In the rows, zero is written as 128.
One turn moves each row of this set onto another row. After a few examples, where does it send each row asked below?
fafi: [134 131 121 108 133 117 138 191 126 129 143 134 116 135 146 127 131 144
 134  88 128 134 157  92 112 165 106 140 104 108 154 134 151 144 146 119
 116 106 119 130 149 135 121 147 122 142 123 121 115 115 107 156 127 132
 150]
foti: [121 131 148 112 122 130 142 195 131 138 138 143 120 121 137 118 110 150
 134  98 135 140 156  92 125 177 131 143 105 115 149 124 145 135 147 124
 124 113 115 139 147 145 131 144 146 148 113 138 135 129 109 142 122 126
 128]
Dep: [114 110 126 115 121 105 135 154 116 135 127  97 122 152 105 136 122 170
 138  84 156 138 109 126 127 128 132 148 101  77 130 110 132 147 136 140
 137 103 156 124 125 129 110 161 123 138 112 136 139 127 155 157 118 159
 157]
kibob: [133 138 127 131 114 147 127 143 128  89 174 159 131 118 126 139 130 167
 110 109 147 132 156 126 163 132 128 172 115  82 135 110 135 135 138 126
 112 109 114 132 139 100 118 128 128 117 119 130 133 115 132 154 111 153
 141]
rodo: [133 153 101 125 125 124 174 150 126 143 156  95 128 113 143 144 149 114
 123 132 136 150 125 138 128 114 123 123  92  64 153 104 138 109 142 131
 132 107 107 148 131 124 111 141 136 140 128 159 133 127 135 155 121 131
 113]
Zadu: [129 121 127 122 114 149 138 160 122  94 155 161 127 120 135 140 144 174
 129 112 132 144 146 127 155 134 133 165 106  96 144 108 131 140 136 131
 115 100 122 134 132  89 134 126 145 116 122 125 134 129 152 136 103 144
 138]
vir: [111 111 140 113 117 109 140 154 127 134 128 106 121 144 101 132 106 172
 130  90 161 143 113 126 131 138 138 148 105  78 125 109 129 142 137 144
 142 111 152 131 123 134 110 164 135 143 104 150 148 132 159 151 113 156
 146]
pez: [129  98 131 115 117 148 150 150 116 120 148 171 109 124 130 130 127 101
 131 102 135 141 134  75 125 112 122 134 105  72 151 120 136 131 137 124
 123 108 133 102 154 132 111 129 125 114 119 183 132 126 135 141 121 158
 135]
rad: [131 129 131 105 100 112 145 140 126 139 157  95 105 139 140 128 111  88
 134 110 121 142 130 129 135 114 122 135 105 100 151 100 146 140 134 139
 164  89 119 158 107 139 128 137 149 137 103 169 121 115 134 161  90 161
 152]
gizan: [130 142 122 121 139 107 137 184 127 131 150 137 118 133 137 131 129 142
 125  82 125 133 158  87 110 174 117 137 104 104 147 129 152 140 141 119
 106 105 121 128 148 133 126 147 118 142 124 129 125 109 111 157 127 134
 148]
zel: [137 115 126 115 113 133 140 143 128 149 167  90 102 122 135 131 123  65
 118 102 129 140 144 147 139 128 119 139 110  83 137 109 144 134 140 131
 154 102 126 125 127 133 127 126 135 120 125 175 121 113 135 147 101 162
 147]
teti: [136 114 142 120 105 138 146 139 108 104 150 148 117 117 143 132 123 125
 130 100 132 116 141  57 136  98 123 144  89  98 148 110 156 136 146 129
 147  95 134 156 141 129 136 126 139 131 105 175 146 116 115 140 135 157
 137]
Mezel: [130 143 129 116 133 116 125 189 119 123 149 129 113 134 142 126 131 145
 127  85 125 124 164  90 123 164 109 135 105 109 150 134 155 140 141 117
 117 111 120 129 151 133 127 141 119 137 125 128 123 107 100 156 128 129
 148]
misa: [131 152 115 104 106 140 156 160 120 129 156  88 120 131 145 129 133 120
 133 139 143 149 125 140 143  96 121 121 101  66 160 115 148 119 141 126
 141 120  97 137 130 139  99 142 133 141 118 144 119 127 111 154 117 136
 105]
veru: [117 132 150 119 123 135 129 198 130 138 141 138 118 121 133 120 113 142
 126  96 131 138 162  97 131 182 127 139 109 108 149 126 143 134 139 117
 122 121 116 128 154 143 131 139 140 135 122 144 137 125 110 140 120 122
 128]
Fufep: [119 169 121 120 119 119 147 155 118 120 159  86 111 132 136 132 137 118
 117 125 124 143 125 134 146 106 126  95  98  62 154 111 148 114 124 129
 135 110 113 145 128 127 119 133 140 129 125 166 138 120 127 151 111 125
 109]
biri: [131 157 119 107 103 134 158 158 117 132 158  94 123 124 140 126 129 118
 131 137 147 151 123 126 146  97 132 122 100  70 159 107 149 123 134 128
 142 115  97 141 123 132 105 142 141 140 120 157 115 123 114 159 117 137
  98]
Fugo: [120 116 127 131 126 124 112 154 116 141 145  87 130 138  99 137 125 152
 118  78 171 123 125 118 140 125 135 158 109  72 122 108 138 145 130 128
 140 114 148 116 141 122 111 148 108 126 120 147 143 110 138 155 128 164
 146]
Fili: [130 120 144 112 110 143 139 135 109  87 153 142 103 133 141 130 115 127
 125  97 127 117 139  79 130  92 116 136  92  82 138 128 150 124 149 131
 134 108 137 152 150 154 132 133 125 138  96 159 162 122 106 131 135 153
 153]
pazab: [130  99 133 106 116 154 152 148 119 100 135 140 101 140 149 137 129 126
 137 103 114 131 134  97 118 102 104 134  90  78 147 131 133 122 156 128
 128 104 145 137 155 151 131 132 127 133 106 148 163 139 128 121 127 149
 163]
Mone: [125 138 127 115 116 136 140 148 123  80 162 168 114 128 126 135 122 175
 122 106 136 139 143 140 151 134 130 160 107  73 135 119 132 133 142 135
  99 105 125 122 131 111 121 136 129 123 115 117 134 129 144 148 108 153
 147]
Rukim: [125  95 143 115 116 131 128 161 132 139 134  87 126 131 113 131 126 171
 127  94 166 135 129 124 152 142 122 154 111  94 129 108 134 153 142 136
 167 123 152 135 139 113 111 151 144 133 118 157 135 126 157 145 120 147
 138]
ropin: [130 156 105 125 120 130 171 150 124 136 154  85 128 115 148 146 145 119
 123 132 134 147 126 139 131 110 126 124  87  67 150 105 139 105 147 131
 136 107 105 161 128 135 116 140 137 149 122 152 144 129 127 148 124 128
 117]
vetu: [119 136 144 121 128 132 138 193 130 137 139 140 119 125 132 124 110 144
 125  92 127 140 158 100 121 185 131 143 104 105 142 126 140 127 145 123
 113 115 118 133 155 153 136 145 138 145 114 139 151 131 113 140 125 125
 136]
Gubi: [130 131 121 117 111 122 155 138 122 153 166 109 117 133 127 128 115  72
 130  96 132 153 127 135 124 119 147 145 113  91 137 105 144 128 132 140
 139  94 116 139 112 147 125 139 130 136 107 174 130 111 134 153  97 170
 144]
nagoz: [120 161 119 117 121 129 150 163 122 124 155  88 110 133 134 132 140 113
 118 128 123 149 124 144 143 108 122  96 102  56 156 113 139 113 127 130
 131 115 110 130 134 128 115 133 137 123 132 165 136 128 134 145 107 123
 111]
Nane: [132 110 135 115 114 121 162 137 121 109 149 178 109 119 132 132 126 116
 129 100 132 135 131  61 122 116 122 133  98  90 146 117 147 135 141 136
 135  98 140 137 137 122 119 135 138 127 110 189 136 117 142 147 122 155
 136]
bol: [135 127 136 119 108 131 131 140 117 139 167  75 104 123 140 131 115  81
 121 101 124 129 142 142 143 117 127 140 102  93 136 106 151 130 140 134
 160  95 127 155 122 143 146 124 139 133 114 168 138 111 121 144 110 160
 151]
zodo: [127 133 128 134 113 161 120 155 121  94 165 154 133 119 128 141 130 170
 116 110 141 132 152 132 161 127 132 174 106  81 141 104 131 131 135 124
 109 104 116 131 141 104 130 124 133 115 117 117 145 129 126 142 112 152
 145]
zomot: [142  83 126 104 116 164 153 148 131 112 146 150 106 125 148 135 135 110
 130 108 132 137 144  96 127 109  96 140 104  77 148 132 128 131 157 122
 134 116 138 116 164 139 110 131 126 123 118 163 137 132 133 130 127 150
 149]
Kov: [132 112 126  96 103 135 149 151 133 144 152  91 102 147 145 128 117  80
 137 114 121 150 130 151 132 116 111 134 109  91 155 109 132 134 141 136
 158  94 121 139 119 147 122 135 144 133 111 156 127 129 138 148  89 158
 158]
Kuru: [132 131 122 111 113 132 148 139 121 140 163  89 110 143 138 130 114  77
 130  98 127 148 131 151 121 110 132 142 107  84 132 118 140 121 144 138
 138  99 118 145 119 163 130 137 123 145 102 152 143 118 125 142 102 163
 162]
vubip: [119 139 134 123 110 135 138 153 111  86 159 168 122 127 125 139 119 175
 126 106 135 138 140 128 153 129 144 163 100  77 138 106 135 135 136 135
 102  93 123 128 124 109 134 132 136 121 115 120 138 133 134 147 109 154
 143]
Lek: [128  98 130 118 122 122 123 163 120 139 132  79 125 137 119 141 138 173
 133  88 158 127 127 119 143 125 119 155 102  94 136 110 142 160 138 133
 164 108 153 133 136 108 115 150 132 129 121 144 129 116 152 149 126 153
 149]
papo: [135 131 128 122 113 141 137 149 127  78 164 152 122 126 140 137 140 182
 121 110 135 138 151 132 158 129 124 164 108  97 137 119 136 141 141 137
 119 104 123 149 131  95 133 130 141 124 117 123 136 120 148 138 108 143
 145]
bufep: [116 112 143 129 120 134 116 152 125 135 147  91 129 133  96 130 112 156
 113  86 174 129 126 128 144 132 138 157 114  73 115 111 134 140 136 133
 146 126 150 123 145 134 109 151 121 133 111 157 152 118 139 146 126 156
 139]

bufep turns into Dep
Mone turns into Zadu
And these:
Mezel turns into vetu
Gubi turns into rad
rodo turns into biri
pazab turns into zomot

One turn moves each row of this set onto another row. After a few examples, where does it send each row asked below?
gen: [136 143 128 154 137 141 118 132 151 107 133 155 124 156 130 132 143 132
 143 123 139 131 140 108 122]
Gozu: [124 113 143 110 135 140 112 123 158 148 131 155 123 140 133 118 133 114
  86 125 136 127 129 142 134]
tope: [133 146 126 157 130 138 112 131 155 110 132 151 131 157 126 137 140 132
 145 129 138 132 144 117 124]
gutat: [132  86 108 130 132 126 104 118 137 120 122 109 117 151 124 155 124 139
 145 121 131 125 144 115 126]
mena: [142 126 124 117 121 129 122 129 128 111 132 126 159 105  89 140 127 131
 109 132 121 123 146 118 117]
vifib: [141 155 128 112 122 131 112 126 127 164 117 138 124 120 175 135 126 126
 138 129 127 131 133 154 130]
mim: [137 127 127 116 118 136 123 123 129 118 136 123 158 103  80 124 129 126
 118 127 125 125 147 121 132]
figif: [122 125 131 123 125 131 118 114 117 145 130 125 140 100 168 128 133 127
 120 119  83 139 143 132 136]
Vopa: [128 146 128 157 130 142 113 126 155 115 135 148 129 156 119 126 142 129
 150 125 140 134 144 119 134]
Nilud: [142 123 130 111 130 140 131 124 123 114 138 130 149 100  87 115 135 127
 113 118 125 124 140 107 131]
Vuzuv: [130  85 112 125 138 137 110 111 133 125 129 111 108 147 118 130 131 135
 151 108 136 127 140 109 144]
Vup: [147 137 111  86 112 130 114 122 117 143 147 105 138 135 108 132 116 126
 156 132 142 134 141 120 133]
num: [127  89 109 131 128 131 103 111 138 128 127 104 118 149 114 142 126 135
 152 117 134 127 145 120 141]
vut: [122 126 131 124 124 131 118 113 118 145 130 123 141 100 167 129 133 127
 121 120  83 138 144 134 136]
Suso: [137  82 111 124 142 131 112 117 132 118 125 114 108 148 129 144 130 140
 143 112 133 125 138 104 129]
zipo: [121 125 132 122 126 132 118 113 117 145 131 124 139 100 167 125 133 127
 121 118  84 138 143 132 138]
pasit: [146 153 129 109 127 132 117 128 124 161 118 142 120 119 180 133 129 126
 136 125 128 130 130 146 128]
sege: [148 122 128 111 132 133 130 131 124 106 134 133 150 103  95 131 133 131
 106 124 123 122 140 105 116]
tulad: [142 153 131 107 128 136 119 124 124 164 120 142 118 118 176 124 130 124
 140 121 129 131 130 146 135]
Sef: [122 114 141 114 130 135 107 125 161 148 129 152 129 143 133 129 129 116
  84 131 134 127 131 147 127]
Kikon: [154 135 108  87 115 122 112 130 117 134 142 108 139 137 120 151 113 131
 147 139 138 132 140 115 116]
tuk: [139 155 129 111 123 135 115 123 127 168 120 138 122 118 171 126 128 124
 141 124 129 132 133 153 137]
sode: [126 112 142 111 135 137 111 125 158 145 129 155 125 141 137 126 132 117
  82 128 135 127 129 141 127]
zusub: [154 132 115  79 125 134 123 122 110 138 149 114 127 132 116 121 122 126
 153 122 144 133 134 104 133]
Visi: [120 114 142 113 130 138 107 122 160 151 131 151 128 142 129 122 130 114
  87 129 136 128 131 148 134]
did: [133 144 130 153 136 145 119 127 152 112 135 153 123 154 125 121 144 129
 148 121 141 132 141 109 133]
gube: [121 126 132 123 124 132 118 113 117 146 131 124 140 100 165 127 133 126
 122 120  84 139 144 134 139]
libak: [161 130 112  79 127 126 123 131 110 129 144 117 128 134 128 140 119 132
 143 129 140 132 133 100 115]

sege turns into mena
zusub turns into libak
And these:
Gozu turns into sode
gutat turns into num
gen turns into tope
vifib turns into tuk

One turn moves each row of this set onto another row. After a few examples, where does it send each row asked below?
vit: [121 138 115 126 118 110 104 136 135 144  93 156 127 149 108 102 119 101]
Kel: [122 134 125 138 110 159 123  99 127 152 133 165 124 163  93 132 127 127]
boto: [ 91 142 142 121  68 123 125 130 108 110 136 148 101 146 107 109 130 131]
tegon: [ 91 117 109 100  94 133 107 126 100 116 140 164 119 143  95 107 118 120]
Kozeg: [119 109 120 136 102 151  93 104 111 107 122 172 117 154  95 121 122 120]
buves: [137 127 136 122 111 132 143 119 101 141 132 141 118 184 107 112  91 133]
zisa: [ 88 112 103 109  89 128 110 129 102 114 136 165 115 153  98 108 120 120]
Lobil: [136 147 128 135 114 138 114 138 124 103 131 126 128 130 126 135 101 124]
zuzo: [147 105 136 132 105 108 125 107 125 119 106 146 110 162 116 105  94 109]
lisup: [121 142 115 125 111 114 106 130 135 140  91 153 131 139 105 106 116  95]
katof: [126 156 154 147  84 157 109 118 115 136 123 143 103 159 102 125 119 133]
Fesi: [120 129 154 126  80 139  90 117 117 109 132 154  88 145 109 113 126 131]
kore: [125 122 136 126 111 125 144 121  99 137 130 133 120 180 103 104  87 125]
kog: [120 131 108 120 114 124 113 115 117 176 110 155 112 145 110 127 134 124]
Bofot: [ 94 137 113 123 104 121 130 148 126 125 124 159 136 169  94  96 111 105]
Fori: [120 129 122 145 115 157 120 102 115 151 126 162 124 168  94 132 130 129]
Pup: [123 124 125 120 113 128 108 132 124 120 148 121 110 115 132 135 110 126]
bedi: [ 93 137 119 121 105 121 133 140 132 125 131 157 138 161  92  95 112 103]
fov: [134 116 111 112  87 108 135 111  90 140 109 142 102 152 120 122 100 128]
tad: [130 144 133 142 118 139 115 132 121 107 130 121 130 123 125 136 104 123]
rel: [117 142 127 133 111 129 144 129 126 118 150 124 125 130 128 138 121 131]
Mused: [112 150 140 135  78 126 124 120 123 163 120 136  92 141 114 127 133 128]
Goraf: [118 139 122 133 102 132 142 132 131 115 152 124 121 131 127 141 114 129]
zuk: [118 135 109 111 110 131 108 116 117 179 117 151 114 138 107 124 127 121]
ritup: [116 143 151 130  93 111  98 134 132 145 108 133  95 137 115 102 122 110]
luvo: [150 110 142 129 111 111 125 102 118 110 108 153 110 164 116 105 105 120]
Meri: [ 98 160 153 136  87 124 117 146 117 119 117 135 116 154 101  97 110 115]
tunid: [125 112 118 111  92 105 137 107  82 128 112 142 106 150 117 116 106 131]
roga: [123 120 121 129  99 152  97 101 112 103 119 175 123 146  94 123 122 120]
noke: [128 131 127 113 118 125 110 134 124 117 147 126 112 120 136 132 116 132]

Bofot turns into zisa
Mused turns into ritup
And these:
bedi turns into tegon
tad turns into rel
kore turns into tunid

